In the data rows, zero lies at 4.5, halfway between 4 and 5.
Some points, one per row:
[3 9 3 7 4 5 4 6 6 7 3 5]
[4 4 5 3 6 6 4 3 4 4 8 6]
[5 5 5 8 3 8 2 4 5 3 4 3]
[5 4 4 7 4 6 3 2 2 4 1 8]
[4 3 3 1 4 4 4 5 3 4 3 7]
[6 1 4 2 6 1 6 3 1 3 9 6]
[6 3 3 7 5 6 3 3 2 2 4 4]
[2 5 6 6 4 5 3 4 2 6 1 4]
[3 8 6 6 5 6 2 6 6 5 0 2]
[4 1 3 1 6 3 3 6 3 5 4 7]
[6 6 6 7 4 5 4 5 6 4 5 4]
[6 0 4 2 5 3 8 0 7 3 9 7]
[4 5 6 6 4 6 6 3 5 1 7 4]
[6 2 5 3 2 1 9 1 4 5 8 5]
[3 4 7 5 5 6 4 5 4 3 4 3]
[3 4 4 4 5 4 4 5 3 5 2 2]
[6 5 5 3 4 3 3 4 4 6 5 7]
[5 4 4 6 5 8 3 5 6 5 3 5]
[5 5 6 7 3 2 7 3 2 5 3 6]
[6 3 8 4 4 6 1 4 2 2 7 2]
[4 2 6 0 6 2 5 4 3 3 9 7]
[7 2 3 2 4 5 4 5 4 6 4 5]
[3 6 4 6 4 6 2 5 3 5 4 2]
[5 3 6 4 3 4 6 4 6 5 7 7]
[4 4 2 4 5 4 6 6 9 5 3 4]
[6 7 6 6 3 6 4 7 1 6 3 4]
[6 5 4 5 6 6 3 7 4 6 4 6]
Then 10 other points, each followed by its number:
[5 3 5 5 4 6 4 4 4 3 7 3] 0
[6 4 5 7 1 3 6 7 2 5 3 8] 1
[3 6 5 4 7 6 4 6 4 5 3 4] 2
[5 4 7 6 5 5 4 6 1 2 6 3] 3
[3 5 4 7 4 4 4 3 2 3 0 5] 4
[6 6 7 8 2 4 4 3 2 5 4 4] 5
[5 6 4 7 4 8 4 5 4 4 3 3] 6
[4 2 4 1 6 3 4 6 6 5 3 4] 7
[4 3 3 3 6 5 4 7 4 7 4 5] 8
[4 7 3 7 4 5 5 4 3 5 0 7] 9
Which three of these numbered points are nearest to each point below, looking only along the 4 directions in which the first points spread most? Their numbers follow each, nearest first.
[4 5 5 4 7 7 1 4 3 4 1 5] > 2 6 8
[4 5 6 3 6 8 1 9 6 5 2 4] > 2 8 6
[2 7 5 7 2 3 5 7 4 8 1 4] > 9 4 1
[4 3 4 8 2 2 6 3 1 4 3 6] > 1 5 4
[4 6 5 5 5 4 3 5 1 5 1 3] > 4 9 2
[6 9 6 7 3 7 1 7 5 5 4 3] > 6 2 4
[4 0 4 0 6 4 5 3 5 3 7 8] > 7 8 0
[5 7 5 8 4 6 3 6 7 5 3 3] > 6 2 9
[4 2 3 0 6 3 4 5 6 5 8 8] > 7 8 0
[6 1 5 5 2 5 5 4 6 3 6 3] > 0 3 2
[2 8 4 8 3 1 5 6 5 7 2 4] > 9 4 1
[3 6 6 6 5 5 3 5 5 2 2 2] > 6 2 4
[2 6 5 3 5 6 4 8 6 7 0 2] > 2 8 6
[3 6 1 5 3 6 3 6 5 5 1 2] > 2 6 9
[6 7 6 9 3 3 6 3 5 4 7 5] > 5 0 1
[6 6 4 7 4 4 5 4 2 5 2 5] > 4 1 9
[2 8 5 7 4 3 6 6 4 7 3 5] > 9 4 1
[3 6 7 6 4 5 3 5 6 5 2 3] > 6 2 4
[5 2 6 6 2 3 5 5 2 4 4 6] > 1 4 5
[4 3 5 1 5 8 3 6 5 7 2 6] > 8 7 2
[5 5 6 5 3 6 5 1 6 2 8 4] > 0 3 6
[3 6 6 5 3 4 7 3 4 6 4 4] > 1 5 4
[4 7 3 4 4 5 4 5 7 6 4 4] > 2 8 6
[6 5 4 4 4 3 4 4 6 4 4 6] > 8 2 7
[4 7 5 7 3 7 2 6 4 6 2 4] > 6 2 4
[5 4 6 5 4 5 6 3 5 2 7 2] > 0 3 6
[4 2 5 0 5 3 3 6 6 6 5 7] > 7 8 2
[4 6 6 6 0 5 4 5 1 3 4 6] > 5 4 1
[4 5 3 4 3 3 7 5 4 5 4 4] > 1 8 9
[5 6 4 6 5 3 0 6 7 5 1 2] > 2 6 8
[6 4 6 4 6 5 5 2 5 4 6 6] > 0 3 7
[2 7 3 6 6 2 5 7 6 7 1 4] > 9 2 8
[4 3 4 6 3 2 7 2 6 3 9 4] > 0 3 5
